One turn moves every row onto another: examples first, then more rows asked:
zugib: [-44   1 -23 -27  -7 -11 -57 -20   3 -13  14  28  -5  31 -37  31  -8  -9
  -7   4  -1   2  12   6  30 -21  21]
Tol: [-32  44 -14 -35  20   6 -40  -5   6 -24  34  21 -18  53 -50  40 -14 -12
  29  24 -13  10 -17  -9   3   1  14]
batod: [-35  -7 -20 -27  25  26 -14  -9  21 -21  11  29 -17  43 -28   6  -2  -3
  15 -16  -4   8 -18  -4   4  17 -19]
liba: [-43  18 -11  -5  -8  13  -3 -52   7 -18   0  -3  -7  46 -31  19 -25  23
   8  -1  -3  36  -8 -10  -5 -14   4]
tunep: [-30  21  -8  -6  -1  52  11 -39  36  -7  21  14  21  30 -32  32  12   8
  10  -3  -1 -13  -6  -5  26 -12  15]
sib: [-37   8 -23 -23  -1  33 -29 -24   4  12  20 -13  -8  14 -26  42 -33  33
  24  10  11  47 -12   3   5   1   9]
norub: [-28  32  18  -2  17  29  -4 -29   9   6  28  -6 -23  19 -34  48 -24   1
  14  12   2  -8 -11 -14  35  15  29]
nim: [-30  24  -2   6 -14  -1 -32 -23  22  -3 -14   8  17  56 -14  22   0  -2
   6  -3 -10   8 -11 -17  -5  10   5]
dilos: [-38   3  14  -4 -15   5  -6 -25   8  -7   9  22 -31   5 -28  21 -16 -10
   6  11  -4   3  13  15  38  -5   5]
lapa: [-23  16 -18 -25  31  22  -2 -37  20   6  28  12   9   8 -11  -1 -32  -9
  -6  -8   0  12 -15  -1  -8   7   7]
Paned: [-19  11 -14 -10 -10  18 -47   9   7  16   2  -7  21  27 -11  42  -9   6
  31   4   9  17  -4   4   8  25   2]
Zimu: [-18  21  -5 -29  -2   1 -38 -10   1 -16  29  38  -1  25 -54  10 -44 -13
  20  -4  -8   9   2  14  -2 -18  17]
Kosi: [-26  25 -28  -9  14  30  -5 -31 -17  15  36   5  25  10 -16  17   9   9
  10   3  12  17  20  -5  -6   7  31]
Dor: [-36  38 -44 -34  26  21  11 -14   6 -26  20  12   4  29 -14  46   1  14
  12  13   2  17 -23 -15  27 -14  19]
mulu: [-23  45  -2 -23  -6  26  -6 -26   6  -2  36  10 -20  46 -34  46   6   3
  45  29   6 -13  12   0  11   7  16]
rilo: [-24  31 -21 -22  27   7 -42 -16 -14 -18  26  -6   6  47 -42  54 -19  -2
  10   0  18  -6   2 -15  30  -1  31]
gis: [ -7  36   8 -19 -21  18 -19 -33  18  19  30  35 -16  10 -29  23 -19   3
  20  11   7  -2  20   9   5 -16  23]
Kabun: [-51  12 -42 -34  -3  26 -30  11  -7 -15  31  18  12  16 -29   5 -18   3
  13  -8 -17  14 -21  -3  31   4  31]
Lituk: [-10  29  -8  -8 -13  41 -27   1  22 -11  13  25   8   2 -21  -1  -2  -9
  -5 -18   3  16   7  -8  34  -5   4]
mugus: [-37   8 -31 -13  12  34 -29  -5  -3   0  20  29 -10  40 -26  28  43  18
  18   1   3  19   9 -20   5  13  12]

tunep moves to Dor
batod moves to lapa
nim moves to liba
Where do these go?
norub moves to rilo
gis moves to mulu

